In the rows, zero is written as 128.
Each path below is one point turned by a fixed rotation once a step. After each direction that follows a path, write how fast that rotation turns it, in degrees each step (0 if it stays still).
Each turn is a multiple of 5 degrees from 10 to 175, or 0.
Each row of a path follows its step; steps can be skipped.
Path 1:
step 0: [139 126 128 138 139 117 129 136 124 129 135 135 129 126 115 130 135 120
 123 126 130 125 122 144 128 137 143 138 130]
step 1: [119 125 124 123 111 129 123 122 127 119 133 126 132 129 120 131 136 144
 116 120 128 132 114 134 116 130 128 132 137]
step 2: [137 148 112 131 130 127 123 131 120 130 128 124 126 115 123 126 128 134
 120 138 123 138 137 134 128 119 129 132 137]
step 3: [139 119 125 112 117 130 119 138 134 117 132 119 133 127 134 119 127 122
 127 133 142 127 130 141 127 125 132 129 130]
step 4: [126 137 119 116 126 129 135 128 128 127 130 132 128 140 122 128 126 120
 122 127 115 130 119 128 136 114 146 138 122]
step 5: [123 118 122 128 129 125 122 134 120 138 135 137 129 121 116 125 133 124
 129 123 129 122 124 150 135 139 134 137 135]
step 6: [122 128 135 115 114 131 128 123 136 127 127 131 122 118 121 135 139 140
 116 126 127 139 119 130 122 120 130 135 138]
step 7: [134 134 109 132 124 122 130 123 128 124 121 126 120 123 124 124 124 126
 123 137 127 141 145 142 131 128 132 129 138]
step 8: [127 109 126 113 127 128 113 130 129 115 134 121 130 129 136 128 133 120
 120 131 135 132 134 130 128 119 135 140 124]
step 9: [126 142 126 117 124 125 129 125 123 123 129 138 125 144 120 120 129 121
 125 127 119 129 127 127 147 127 132 142 128]
step 10: [110 117 127 124 131 122 125 130 120 137 136 133 118 120 130 120 136 126
 127 131 130 120 122 149 133 126 127 130 138]
step 11: [131 137 139 121 120 119 129 122 141 127 124 128 113 122 120 134 145 123
 120 133 130 136 123 126 121 124 134 132 137]
Speeds:
[127 124 132 132 127 123 127 127 123 129 131 131 132 132 126 129 129 134
 125 126 124 125 125 129 136 129 129 129 125]  80
[123 131 125 134 131 128 132 132 127 128 134 127 126 127 125 130 125 128
 129 128 134 130 133 130 133 127 128 128 126]  145
[134 132 131 132 127 127 126 127 127 127 125 134 127 127 125 124 123 124
 129 125 126 126 132 135 127 130 126 129 127]  155
[131 129 127 123 126 128 125 128 124 131 132 126 126 132 127 124 126 126
 132 129 130 121 128 125 131 121 126 127 127]  65
Path 2:
step 0: [121 137 129 130 119 121 114 127 114 129 131 128 130 127 134 121 145 130
 118 131 125 137 139 112 132 133 113 125 135]
step 1: [132 134 133 123 120 127 111 132 121 131 135 135 123 133 130 117 141 115
 113 133 129 122 136 113 127 138 128 129 138]
step 2: [132 124 126 117 135 130 112 126 110 130 126 138 121 133 130 128 142 119
 114 135 126 116 128 115 125 123 123 124 130]
step 3: [136 135 128 118 125 132 118 116 112 131 125 144 129 138 131 125 139 131
 131 126 130 111 132 124 115 125 119 121 129]
step 4: [144 142 129 119 130 115 120 129 123 126 128 133 135 136 133 130 142 122
 130 125 128 109 132 135 113 122 120 127 127]
step 5: [135 135 123 111 123 113 123 135 110 129 128 126 142 129 129 133 141 127
 133 125 128 125 129 131 129 122 110 126 127]
step 6: [138 134 126 108 109 122 125 136 119 136 132 127 140 132 128 126 133 116
 135 116 135 122 129 124 133 137 123 130 130]
step 7: [138 122 119 114 123 123 125 134 122 134 124 126 135 134 130 138 133 106
 123 117 132 120 119 118 136 129 130 130 120]
step 8: [132 120 112 127 116 131 127 118 118 134 119 137 139 137 130 136 133 123
 132 115 132 120 120 116 135 126 126 127 117]
step 9: [140 129 115 141 113 124 128 121 136 126 128 137 139 138 128 133 136 122
 131 116 130 112 126 125 128 123 130 134 120]
step 10: [134 125 109 137 121 116 130 128 130 120 134 128 138 126 121 135 142 125
 129 125 122 119 127 125 139 111 121 135 123]
step 11: [130 129 114 127 107 124 137 122 130 123 142 129 130 120 116 123 136 126
 139 122 124 121 132 119 140 124 120 131 132]
Speeds:
[124 124 124 126 133 127 128 128 121 127 125 127 129 125 128 132 130 131
 127 131 126 132 126 127 132 122 123 126 126]  135
[128 133 125 126 127 126 127 127 134 123 117 131 130 130 130 127 128 133
 126 128 125 128 128 129 128 128 127 127 127]  70
[127 129 129 135 129 130 124 131 127 130 126 125 133 132 129 131 127 128
 125 125 130 130 128 123 134 134 129 125 126]  45
[127 127 127 119 130 135 127 130 131 129 126 129 126 126 123 128 125 126
 126 127 128 125 129 123 134 128 129 126 132]  70
Path 3:
step 0: [112 132 135 133 126 128 132 115 127 134 144 125 122 117 121 121 126 129
 114 132 136 119 129 128 132 131 124 119 124]
step 1: [134 118 129 131 135 136 129 123 121 137 121 122 125 123 129 129 111 131
 122 131 127 132 140 141 130 134 133 112 124]
step 2: [131 146 123 126 137 126 119 134 122 132 125 131 125 128 123 129 132 111
 117 133 117 126 125 133 125 133 129 112 123]
step 3: [123 142 125 126 121 123 131 127 119 134 129 131 122 111 121 125 123 129
 113 128 133 129 135 123 143 130 124 129 141]
step 4: [128 124 115 135 140 128 138 117 123 133 140 121 119 118 131 134 124 126
 120 132 134 135 142 131 119 133 124 127 123]
step 5: [131 129 128 125 133 127 117 135 121 129 125 114 124 116 129 120 127 116
 134 128 131 134 127 136 122 141 124 108 133]
step 6: [127 141 128 132 132 116 121 120 123 134 125 133 127 123 123 116 127 120
 125 136 136 111 138 120 134 127 127 118 129]
step 7: [136 130 120 137 121 127 133 119 124 132 129 129 125 120 123 134 106 134
 118 140 133 137 129 121 126 134 124 120 128]
step 8: [136 136 120 127 145 133 126 128 124 135 127 125 127 105 120 128 128 124
 135 126 118 134 127 127 120 129 129 121 120]
step 9: [117 126 124 130 127 110 119 132 126 134 117 131 114 113 128 116 128 117
 124 131 121 126 129 122 128 133 122 127 135]
step 10: [135 134 123 140 119 126 141 125 127 142 126 122 120 124 134 127 124 122
 125 130 142 128 141 113 122 127 130 124 126]
step 11: [128 132 135 142 134 132 124 130 139 128 133 126 135 111 126 131 123 125
 135 139 128 140 132 126 119 138 122 113 127]
Speeds:
[127 121 125 128 133 132 122 131 128 131 128 127 128 129 126 124 126 124
 128 126 125 125 128 130 124 131 134 130 132]  100
[133 127 127 133 126 127 132 128 128 123 131 131 122 129 126 126 127 128
 130 128 130 132 129 131 130 132 137 129 125]  115
[131 130 127 126 129 129 127 126 126 129 124 133 130 128 122 130 122 132
 126 131 121 126 123 128 131 125 131 127 124]  65
[132 126 124 131 125 128 135 125 128 131 123 126 131 133 128 131 125 127
 126 127 128 128 130 133 122 129 124 129 128]  120
[132 126 129 126 130 126 127 128 128 128 130 132 124 130 138 125 121 130
 124 126 127 127 131 126 128 127 125 129 125]  125
[128 130 127 129 129 126 128 125 131 122 125 124 132 126 132 126 129 130
 122 128 128 130 126 130 125 122 135 128 132]  0
